In the rows, zero is written as 128.
One turn moves every row onto another: examples first, then more rows asked
fopa: [162 113 101 108 161 139 135 156  82 143 148 126  80 129 111 105 140 126
 137 161 131 123 166 137 142 131 142 124 113 134 149]
tef: [129 114 155 144 152 132 101 135 147 135 151 150 126  94 100 125 108 144
 136 124 128 141 122 126 117 166 125 152 120 144 123]
Lag: [143 120 149 141 157 150 136 126 156 133 125  97 111 113 111 164 121 161
 148 197 138 112 162 137 157 116 120 118 146 106 103]
tosid: [142 145 136 107 172 128 107 166 145 131 153 131 132 139 123 127 108 127
 131 126  94 145 154 150 168 141 116 130 147 167 163]
Zeri: [ 87 126 170 126 162 148 145 140 156 142 139 144 120 114 128 127 116 151
 133 161 128 125 153 104 122 120 148 140 157 140 177]
razit: [120 142 146 141 152 122 114 151 136 193 164 124  74 140 112 127 168 128
 163 157 132 120 179 161 130 153 147 141 120 112 142]
lib: [141 129 133 118 164 143 121 173 138 134 147 130 101 148 124 133 169 120
 146 135 139 120 181 156 133 192 119 101 150 117 111]
loda: [119 163 143 135 151 138 124 147 134 185 147 125 101 126  94 127  99 131
 116 151  94 111 164 121 134 140 121 156 172 156  98]
bape: [103 154 132 123 134 119 100 136 137 200 158 132 118 107 126 117 115 126
 146 193 125 124 160 134 138 115 109 123 144 161 104]
Palud: [131 126 125 127 145 131 133 165 144 174 123 129 116 118 127 150 176 130
 163 160 161 110 147 144 141  82 110 119 144 147 146]
meruz: [109 128 115  92 174 102 104 149 141 138 167 143 147 110 141 119 133 113
 136 183 144 127 158 125 161 120  98 118 136 152 105]
vav: [113 132 160 129 164 139 112 142 147 141 161 109  99 149 150 148 142 130
 131 157 148 164 196 170 134 133 154 119 126 114 100]
kube: [146 152 116 106 129 154 119 161  92 137 126 117 126 130 111 139 121 139
 102 170 158 135 175 158 130 143 131 106 128 119 130]
sigad: [131 144 126 128 195 104 120 131 143 170 143 119 123 116 153 136 130 135
 119 173 136 139 151 107 159 139 100 104 109 112 107]
sipug: [111 110 148 107 140 114 141 114 155 133 176 138  93 123  82 132  98 131
 142 159 167  99 166 125 157 143 133 155 145 114 126]
resez: [138 147 160 109 177 121 101 157 153 156 140 150 111 121 107 129 130 157
 130 132 104 167 130 115 144 140 133 148 126 130 152]
fotur: [124 150 127  97 145 118 135 146 140 183 160 134  73 141 100 136 127 130
 170 132 162 118 148 121 137 133 112 134 133  95 161]
fita: [123 133 131 127 137 126 136 151 159  97 159 120  58 135 155 121 156 131
 125 159 140 125 160 156 133 109 127 160 162 126 113]
koses: [133 130 162 117 119 132 143 117 150 139 166 119  95 140 138 152 105 133
 102 137 163 133 183 143 164 115 127 126 138 134  94]
guf: [154 139 130  93 128 140 140 167 142 145 148 132  89 157 139 136 133 110
 135 106 160 125 159 129 148 136  98  95 149 133 121]
Zili: [132 116 139 123 149 146 136 151 105 121 134 120  98 120 120  98  97 123
 132 170 163 136 163 139 128 124 174 122 116 144 110]
tis: [123 146 118 138 135 120 137 164 168 120 132 120  83 138 145 145 169 127
 103 147 165 120 147 151 119 139 107 141 157 100 138]
Mifon: [125 108 132 131 150 151 137 147 143 154 158 134 106 131 133 134 139 129
 133 147  95 110 153 107 131 127 113 130 140 142 203]
Sodu: [136 131 128 140 160 121 125 142 150 180 136 128 108 109 117 108 111 120
 141 177 116 104 145 103 144 173 100  99 142 144  95]
lolor: [115 145 119 117 188 114 106 162 136 141 162 123 144 130 136 150 125 107
 108 128 148 138 139 112 132 118 104 151 109 112 118]
zege: [121 138 117 154 148 125 144 154 163 121 147 102  49 138 140 116 134 119
 152 154 142 107 142 148 118 137 123 150 151 104 141]
kuri: [133 137 120 146 200 130 133 144 140 154 149 103 109 133 112 138  89 116
 123 134 108 114 146 104 135 163 108 137 135 112 112]
Tabe: [161 108 136 134 130 158 138 147 138 146 127 121 100 117 123 148 160 144
 146 168 128 104 163 143 152 107 103 109 164 157  97]
lonel: [111 144 181 127 137 167 128 145 135  96 149 133 136 109 157 128 113 160
 137 152 133 117 150 116 128 132 130 136 136 129 130]
Vabo: [120 110 131 127 179 125 137 156 161 130 126 112 125 114 111 145 134 129
 180 183 169 102 140 129 152 104 126 125 133 110 141]
legeg: [110 150 139 103 146 124 103 171 128 149 170 149 128 123 121 119 132 109
 120 139 127 124 151 122 135  99 120 169 146 168  96]
Bik: [126 122 126 120 149 122 140 149 117 168 121 138 111 119  82 126 131 135
  94 179 164 128 168 132 132 141 163 129 127 128 161]
nam: [125 140 141 153 143 136 102 127 133 149 161 118 139 115 128 144  87 134
 127 121 116 141 153 172 137 143 115 139 123 165 141]
meban: [145 139 146 133 122 168 117 147 122 123 162 122 128 125 157 149 137 146
 124 142 104 107 154 124 133 137  91 124 119 124 161]
Zul: [106 151 128 134 123 125 133 147 173 123 142 114  77 134 113 139 135 135
 116 182 142 108 164 163 127 137 123 159 182 109 140]
lapu: [100  99 150 125 149 122 112 157 168 132 167 136 116 136  94 125 145 101
 140 174 153 116 186 159 136 161 158 138 143 133 123]

fopa -> Bik
lolor -> kuri
razit -> lapu
Now find these:
bape -> meruz
Zeri -> lonel
resez -> tef
fita -> tis
guf -> fotur
Tabe -> Palud

One turn moves every row onto another: examples first, then more rows asked
lep: [117 123 132 145  98 138  95 141 129 136 108 115 134 144  99 133 127 109
 123 120 138 105 147  91 161 132 128  76 154 138 150 124 115 136 139 170]
levu: [116 138 115 156 100 131 108  99 129 143 118 122 129 137 119 144 139 118
 144 105 118  98 139  68 163 114 128  77 134 164 137 126 128 124 118 145]
rora: [119 150  94 162 116 118 100  96 130 144 125 117 111 151 114 158 111 128
 156 121 128 113 151  79 140 107 101 100 130 152 161 130 122 123 125 153]
takim: [140 131  96 113 102 161  31 125 117 112 117 135 122 136 172 134 161 130
 135 100 133 129 125  76  89 123 128 122 119 178 145 107 135 130 154 115]
vuzaf: [114 138 129  91 122 130  75 103  99 138  71 163 118 155 159  99 137 107
 125 109 137 167 126  94 110 116 143 131 136 129 122 124 129 124 183 100]
Mig: [138 135 120  99  96 133 103 133 136 143  74 149 136 157 174 120 114 105
 123 119 144 170 118 124 113 135 155 131 131 132 105 132 134 123 148  89]
pitam: [141 120 130 142 103 160 113 133 128 115 126  99 121 152 105 132 148 111
 149 114 138 116 143  71 138 117 108  94 147 149 123 136 100 158 177 149]
Nuvif: [ 98 153 119 103 132 103  68 115  86 138  86 152 122 166 150  98 111 106
 120 124 108 129 120 111 118 120 131 121 123 115  92 129 142 157 172 112]
lanib: [113 148 100 140 130 140  69 123  81 152 102 140 157 139 146 128  98 118
 136 132 129 136 108 113 100 133 110  89 124 100  92 118 168 147 148 100]
Zaba: [142 125 137 150  96 115 113 138 132 122 112 147 130 138 128 152 133 115
 140 152 151  88 147  68 146 130 129  99 132 117 149 158 115 133 145 157]
Veb: [104 161 105 146 114 111  44 160 100 137  92 133 144 157 123 145 111 120
 130 133 119 101 103  91 103 131 113  83 113 120 108 133 173 143 139 109]
Neb: [139 128 123 152  95 129 123 121 127 131 115 118 136 143 133 150 135 112
 135 138 150  98 142  44 161 106 114 120 139 166 120 157 111 143 145 136]
kefog: [159 130  80 107 116 149  50 135 110 124 111 136 132 133 196 135 126 113
 150 120 134 130 127 123  88 116  97 123 121 165 136 120 141 150 142 114]
zaluv: [120 151  96 117 146 109  67 135  97 152  95 160 133 187 159 127 105 123
 127 141 124 122 147  91  99 126  98  91 128 117  92 127 161 169 156 106]
dige: [144 133 129 150 105 140 116 107 133 113 134 135 111 141 119 146 158 122
 173 113 119  98 140  72 125 123 122  74 121 126 141 140 116 137 156 146]
zofub: [146 109 113 106 101 135  73 127 114 131  57 179 108 149 166 115 135 120
 116 114 144 152 126  98  98  91 114 113 145 159 122 119 145 111 159  96]
kov: [ 98 165 126 121 124 128  52 125 108 133 102 118 128 169 113 129 117 103
 158 117 153 129 126  99  96 147 151 108 120 105  98 128 142 145 183 105]
zipa: [137 139  91 136 118 133  51 167 113 135  98 155 144 153 167 159 144 126
 145 136 141 124 134  55  79 117  94  97 102 152 141 137 161 140 137 105]
Tet: [150 142  95 166  96 130 113 104 120 120 125 122 119 139 121 167 111 140
 119 133 139 113 124  51 140 106 103 125 146 157 137 140 110 131 148 143]
zit: [153 110  95 115  86 164  65 113 118 131  97 150 132 133 180 122 111 126
 103 110 140 149 120 126  97 120 135 108 142 153 107 102 140 124 143 109]
kugaz: [139 156  88 118 126 134  71 155 110 151 101 135 167 152 186 143 125 123
 135 142 119 142 112  95 104 138  90 107 118 129 134 136 163 149 129  95]
rof: [119 110 117 118  71 139  57 132 134 124  89 143 114 153 161 110 129 122
  93 108 125 129 120 100 115 111 158 128 121 176  99 114 133 121 138 116]
kad: [126 125 131 165 108 121 116 121 122 119 128 143 108 139 110 135 116 142
 125 156 144 113 139  79 146 136 123 131 138 104 137 135 113 124 154 156]
Fav: [118 147 117 114 128 124  85 124 100 136  89 138 126 142 149 118 102  86
 170 120 148 146 122 141  99 126 136 127 115 114  93 134 140 146 168  99]
zelum: [112 122 134 117  96 127  87 139 139 142  81 147 119 181 146 119 117 101
 131 128 165 152 154  88  98 121 161 129 113 136  84 140 126 135 167 101]
gipu: [114 122 117 152 119 130 111 140 123 128 112 129 103 137  97 132 117 116
 132 116 148 138 156  95 153 124 124 122 147 149 155 114 104 129 143 168]
Zuve: [161 139  92 104 109 124  41 135 114 116  78 152 110 149 166 134 133 132
 121 115 129 111 108 113 105 112  97 110 158 170 132 113 161 125 148  98]
Buvan: [146 129 109 150 103 146 133 145 137 111 116 117 104 155 105 145 134 131
 127 107 119 148 129  72 135 113 102 115 145 160 141 129  98 141 159 146]
sud: [128 141 122 159 112 123 125 118 145 126 133 126 100 168 109 141 134 143
 159 135 103 124 137  84 128 127 102  97 120 110 146 141 119 129 147 145]
nufa: [151 165  84 101 143 126  43 131 110 137 103 144 131 175 168 147 131 136
 138 126 139 119 135  89  98 142  93  97 154 141 133 114 163 151 156  95]

Zaba -> dige
Nuvif -> zaluv
gipu -> kad
Now find these:
rof -> zelum
lanib -> kugaz

